(in the rows, 128 means zero)
One turn moves each row of this set onto another row. After a few examples, where does it send each row asked below?
z_508: [122 135 151  76 140 132 117 122 152 139 123 114 109 124 134 174 109 142
 139 140 114 137 137 159 141 128 149 157 121 121 157 123 140 153  90 122]
z_836: [119 147 133  78 139 125 118 125 150 145 115 108 108 120 126 177 118 140
 138 134 140 137 134 142 127 115 148 156 108 126 159 124 120 149  98 131]
z_647: [126 147 128  79 145 128 112 119 163 150 123 118 111 113 140 168 103 130
 127 139 125 134 136 154 128 125 154 152 121 111 159 127 113 156  92 124]
z_149: [116  96 133 121  94 144 141 145 124 137 123 140 116 115 131 146 136 132
 129 135 139 131 167 147 153 149 182 150 125 114 128 140 136 183 150 111]
z_313: [122 138 143  96 109 129 149 148 125 148 132 115 135 104 110 125 113 113
 143 149 115 130 189 104 124 140 176 129 132  88 157 102 108 136 115 147]
z_682: [118 116 141  99 100 123 144 136 125 156 138 115 133 104 113 122 106 106
 150 152 120 134 181 111 134 145 169 121 121  94 156 121 110 126 118 155]
z_441: [ 99 145  90  74 150 149 130 145 112 143 132 134 124 140 138 145 129 118
 147 113 138 151 121 114 121 152 159 133 143 122 147 147 133 151 123 109]
z_660: [113 143  96  82 143 139 117 147 104 121 121 146 122 139 132 145 139 108
 153 111 136 155 123 125 116 161 162 145 141 122 145 135 130 146 120 113]
z_168: [113 152 128 110 103 152 137 119 134 114 165 113 120 122 129 117 130 130
 164 144 125 151 146 181 148 144 134 153 118  83 133 117 124 189 123 128]
z_307: [118 141  93  91 148 155 125 143 101 131 128 147 122 141 129 137 144 129
 156 109 135 150 122 120 130 146 152 137 124 123 155 147 135 144 116 104]
z_534: [124 124 152 104  94 123 138 152 133 153 141 121 124 110  98 123 128 110
 128 148 117 124 175  99 135 142 176 132 132  91 159 113 113 148 111 149]
z_298: [116 158  89  80 143 150 134 139 104 132 134 145 116 135 145 149 138 114
 145 118 145 156 121 127 116 154 147 145 131 123 150 138 135 144 122 112]
z_622: [ 88 131 155 107 126 164 145 129 135 127 173 115 157 126 124 134 128 120
 139 142 102 143 137 100 126 155 145 139 138 100 179 148 135 154 117 107]
z_43: [115 144  92  82 139 146 126 148  95 131 135 152 116 133 126 152 140 106
 148 134 131 142 122 127 110 162 160 136 133 131 149 142 135 145 107 110]
z_782: [112 149 143  85 132 126 118 129 147 143 117 104 101 123 127 167 116 129
 130 134 138 139 126 145 137 118 150 160 105 119 158 127 126 151  82 123]
z_770: [115 149  90  79 142 151 127 152  92 135 132 143 121 135 120 158 128 120
 144 130 144 155 123 125 122 150 160 142 126 123 150 144 145 141 117 113]
z_808: [ 96 122 147 120 128 160 148 135 129 117 167 118 155  92 126 143 125 125
 144 137 110 153 125 107 128 145 155 129 150 107 192 142 119 155 119 119]
z_187: [112 117 130 116  81 154 144 138 137 142 122 154 122 112 114 135 127 124
 126 124 137 135 159 149 149 150 178 149 124 113 129 140 154 189 147 112]
z_754: [110 143 135 115 112 158 136 106 138 117 155 133 115 115 130 140 125 144
 166 154 126 152 144 189 144 136 136 157 120  90 138 118 128 180 125 139]
z_888: [109 137  88  87 146 132 119 143 108 135 121 142 124 132 133 139 134 129
 144 115 137 144 107 124 125 155 163 147 123 113 144 146 146 149 114 108]
z_492: [108 159 135 111 102 172 128 105 138 119 163 120 115 118 120 126 123 135
 143 153 135 155 146 179 140 136 149 150 113  81 141 112 119 181 123 133]
z_982: [111 149 132 116  97 155 145 104 125 122 169 123 115 115 134 128 119 141
 146 156 134 160 151 172 135 136 140 158 123  84 146 122 126 197 127 127]
z_885: [118 117 125 115  91 151 147 137 132 152 126 143 132 109 126 136 123 118
 120 127 138 140 169 154 148 137 183 142 123 112 137 138 163 188 149 113]
z_332: [107 156 130 121 110 151 145 117 140 126 171 119 114 131 135 118 127 121
 155 147 128 145 133 188 141 140 149 154 115  97 136 121 112 184 131 139]
z_839: [106 123 132  98 103 119 138 150 115 154 140 117 136 106 102 120 123 111
 139 140 112 129 176 101 134 140 182 126 128  94 161 113 112 132 104 145]
z_314: [118 116 144 104 104 125 146 144 123 162 134 108 131  98 107 112 118 107
 144 137 123 127 167 109 141 129 168 125 134  92 165 118 109 129 109 152]
z_820: [ 81 128 151 102 127 162 148 137 138 129 151 107 151 116 142 149 124 122
 139 137 114 148 128 105 137 154 150 125 154  98 183 150 120 159 131 109]
z_985: [116 110 136  93 107 126 145 144 137 157 134 121 120 101 104 125 126  99
 141 140 120 137 178 106 135 134 182 130 132  92 170  98 109 136 120 139]
z_328: [116 115 143 100 110 133 147 142 141 143 129 115 128 104 109 128 122  96
 143 149 115 129 172  95 122 122 182 144 137  93 165 115 112 137 109 151]
z_823: [119 144 141 121 105 158 139 112 141 117 155 118 113 119 119 118 120 121
 170 155 129 152 141 183 143 136 152 149 117  86 137 116 120 189 128 140]
z_401: [104 153 132 118 105 152 147 113 148 116 166 136 116 121 127 119 133 121
 155 154 138 158 136 185 141 136 153 149 123  96 147 113 125 189 124 137]
z_790: [ 87 125 148 113 132 157 147 133 130 122 177 113 147 101 121 138 119 122
 137 129 106 142 133 106 127 141 146 122 150  94 188 139 124 162 121 120]
z_427: [124 122 140 119 100 142 134 150 140 143 129 142 129 108 123 141 142 127
 104 135 128 134 173 144 155 147 180 147 130 118 130 146 141 190 143 118]

z_492 goes to z_985
z_298 goes to z_823
z_187 goes to z_790
Where do these go?
z_43 goes to z_332
z_888 goes to z_982
z_770 goes to z_401
z_782 goes to z_885
z_313 goes to z_660
z_820 goes to z_508
z_647 goes to z_149
z_754 goes to z_534

One turn moves each row of this set onto another row. After a few examples, where does it send each row asked below?
z_258: [130 109 116 119 127 127 117 128 124  92 115 120 147 133]
z_695: [135 109 145 116 150 140 137 136  93 138 120 104 116 124]
z_129: [104 131 143 106 136 112 125 141  90 130 125 142 131 157]
z_266: [115 105 127 104 160 148 122 151 126 136 103 115 113 121]
z_848: [125 133 116 103 121 139 149 114 131  98 118 113 142 150]
z_977: [133 104 131 112 111 119 126 118 127 145 132 111 151 104]
z_62: [145 145  97 113 129 129 144 139 111 146 120 128 106 141]
z_47: [123 127 114 135 156 156 122 139 118 108 118 120 137 143]
z_156: [ 95 133 156 135 114 126 127 143 138 130 146 150 120 116]
z_300: [109 108 136 101 116 133 107 135 131  94 142 124 107 123]
z_343: [128 132 155  88 126 123 121 145 151 148 151 141 134 139]
z_517: [117 117 145 109  87 152 132 128 143 122 123 150 118 141]
z_993: [ 98 130 115  96 119 138 117 104 133 124 144 140 110 136]
z_172: [113  97 121  91 128 123 121 128 130 130 100 110 129 110]
z_424: [142 127 132 136 112 108 114 138 123 137 111 152 145 133]
z_176: [112 113 104  97 143 144 121 128 148 158 112 132 128 123]
z_437: [106 136 118 129 153 138 125 155 153 125 131 109 113 119]
z_211: [145 114 120 113 143 141 128 132 134 169 139 146 124 135]
z_968: [112 126 140 117 127 117 110 165 128 133 141 153 148 144]
z_8: [113 106 121  93 132 117 127 156 134 144 140 152 110 130]
z_191: [ 86 140 154 129 118 123 138 122 115 132 136 141 112 122]
z_428: [149 156 144 143 104 138 122 132 126 141 126 142 128 133]
z_181: [152 151 153 140 110 134 125 136 110 128 119 136 115 138]
z_709: [145 153 147 137  96 128 127 119 111 131 119 130 128 127]
z_340: [ 99 143 102 109 137 116 137 108 142 134 124 118 113 132]
z_106: [151 136 149 105 109 130 132 147 131 158 130 122 139 112]
z_180: [131 145 109 130 124 136 139 153 107 131 120  94 122 113]
z_90: [ 89 122 127  98 144 128 141 134  98 144 127 121 106 125]
z_796: [104 128 157 122 121 116 133 138 125 125 138 158  99 135]
z_832: [105 123 158 123  95 165 135 137 129 115 121 124 120 127]
z_473: [158 138 148  97 122 132 138 143 115 162 124 131 118 132]
z_858: [141 145 153 104 117 135 141 135 104 158 121 107 130 117]
z_999: [121 113 122 102 134 102 127 143 142 103 121 118 101 130]
z_347: [125 127  96 118 136 137 121 111 133 122 120 142 147 150]
z_735: [ 90 115 127 109 123 127 127 153 132 142 139 116 137  97]
z_96: [107 132 146 117 108 170 138 124 123 130 119 144 107 147]
z_282: [117 140 162  88 147 129 135 135 109 143 135 123 114 149]
z_306: [124 140 110 119 133 158 144 133 148 112 131 120 149 148]
z_278: [ 94 134 128 118 142 165 112 137 130 119 147 122 107 126]
z_719: [136 126 124 110 136 148 143 145 136  91 122 119 131 155]
z_411: [ 88 140 140 122 123 121 120 139 107 137 133 125 160 130]
z_271: [131 118 130 110 129 152 116 121 142 135 121  98 104 161]
z_201: [133 143 132 141 137 124 123 130 101 148 104 147 128 146]
z_760: [151 127 101 114 104 115 130 154 135 130 127 123 128 120]
z_827: [132 115 126 111 116 148 111 124 159 135 128 100 119 153]
z_132: [124 119 133 113 118 148 114 118 142 129 121  82 118 146]
z_772: [106 140 164  98 122 126 129 134 127 138 140 101 147 116]
z_87: [128 135 144 151 124 122 118 144 105 132 106 123 146 120]

z_271 goes to z_827
z_993 goes to z_300
z_180 goes to z_62
Where do these go?
z_437 goes to z_340
z_258 goes to z_47
z_695 goes to z_211
z_96 goes to z_517
z_176 goes to z_172
z_772 goes to z_282
z_8 goes to z_735
z_87 goes to z_201
z_709 goes to z_181
z_858 goes to z_473
z_191 goes to z_796
z_411 goes to z_129
z_719 goes to z_306

One turn moves each row of this set onto another row. After a few examples, where does it send each row asked below?
z_251: [109 126 141 117 125 165 133 134 127 113 164 166]
z_73: [114 124 141 116 126 172 144 132 130 110 156 152]
z_402: [147 114 143 127  98 142 163 109  89 124 135 150]
z_177: [142 114 129 138 135 123 123  97 117 143 138 150]
z_184: [142 126 114 122 132 145 145 125 106 101 122 137]
z_349: [108 124 148 134 111 125 102 131 117 114 154 123]
z_34: [135 118 132 143  98 110 145 136  99 139 112 129]
z_898: [145 109 139 135 108 158 169 119  94 124 128 148]
z_641: [104 138 132 111 126 119 116 142 134 130 149 152]
z_606: [125 139 155 134 136 144 141 124 104 110 157 180]
z_690: [106 129 163 144 103 116 151 151 120 143 135 168]
z_628: [139 131 127 162 118 137 135 133 117 114 101 159]
z_481: [134 120 155 140 103 112 144 132  98 145 119 122]
z_778: [128 114 146 135  85 116 116 140 121 112 160 135]
z_637: [ 98 134 134 124 119 114 109 150 129 129 145 151]
z_994: [131 124 152 152  93 149 171 118 127 111 129 143]
z_114: [129 112 127 119 139 131 137  98 123 136 130 132]
z_543: [109  99 144 130  88 120 141 127 119 133 147 183]
z_581: [122 125 121 123 143 120 148 107 121 137 158 152]
z_849: [130  84 136 135  95 132 127 129 119 143 125 173]
z_413: [104 132 134 115 120 166 144 123 116 104 156 157]
z_908: [ 99 135 140 119 125 133 105 138 135 130 152 146]
z_247: [102 121 164 131 101 119 144 161 115 134 140 169]
z_946: [106 116 157 147  92 128 142 154 112 148 138 165]
z_330: [125 111 141 154 124 118 122 142 103 122  99 147]
z_685: [117  88 136 145 113 120 143 127 127 124 149 183]
z_861: [124 124 163 143 137 133 127 145  95 117 165 160]
z_544: [137  99 134 136  97 150 165 124  92 132 124 150]
z_673: [ 99 127 153 139  96 118 134 146 114 147 147 174]
z_205: [144 115 143 126  95 147 165 118  97 133 118 153]
z_786: [125 125 136 142  86 108 137 141  98 138 122 130]
z_130: [117 127 138 154 115 161 158 112 134 126 140 128]
z_931: [140 118 156 156  97 141 153 114 143 126 147 145]
z_133: [140 105 136 142  94 140 172 121  97 121 124 144]
z_498: [129 118 152 131  93 112 138 144 107 141 111 126]
z_275: [130 133 150 162 125 145 132 118  99 109 158 172]
z_528: [104 127 133 120 115 161 133 131 129  96 154 167]
z_708: [145 110 121 118 136 149 144 115 110 109 124 134]
z_494: [120 114 144 152  99 110 135 143  93 141 116 135]
z_232: [110 108 131 151 109 125 112 119 124 110 160 126]
z_893: [ 89 122 135 124 126 123 115 145 137 130 135 150]
z_396: [135 116 123 117 130 154 123 114  98 101 130 139]
z_245: [134 131 121 118 128 153 134 111  98 111 119 134]
z_661: [ 89 125 132 112 129 121 118 144 124 123 145 147]
z_487: [139 128 115 116 134 148 134 116 112 102 136 132]
z_158: [137 115 149 164 132 118 124 144 123 114 117 146]
z_279: [105 127 163 138 102 131 133 157 109 149 145 168]
z_954: [124 134 140 116 131 162 140 126 129 102 156 165]

z_349 goes to z_606
z_498 goes to z_247
z_778 goes to z_861
Where do these go?
z_396 goes to z_402
z_946 goes to z_637
z_158 goes to z_685
z_184 goes to z_544
z_954 goes to z_708

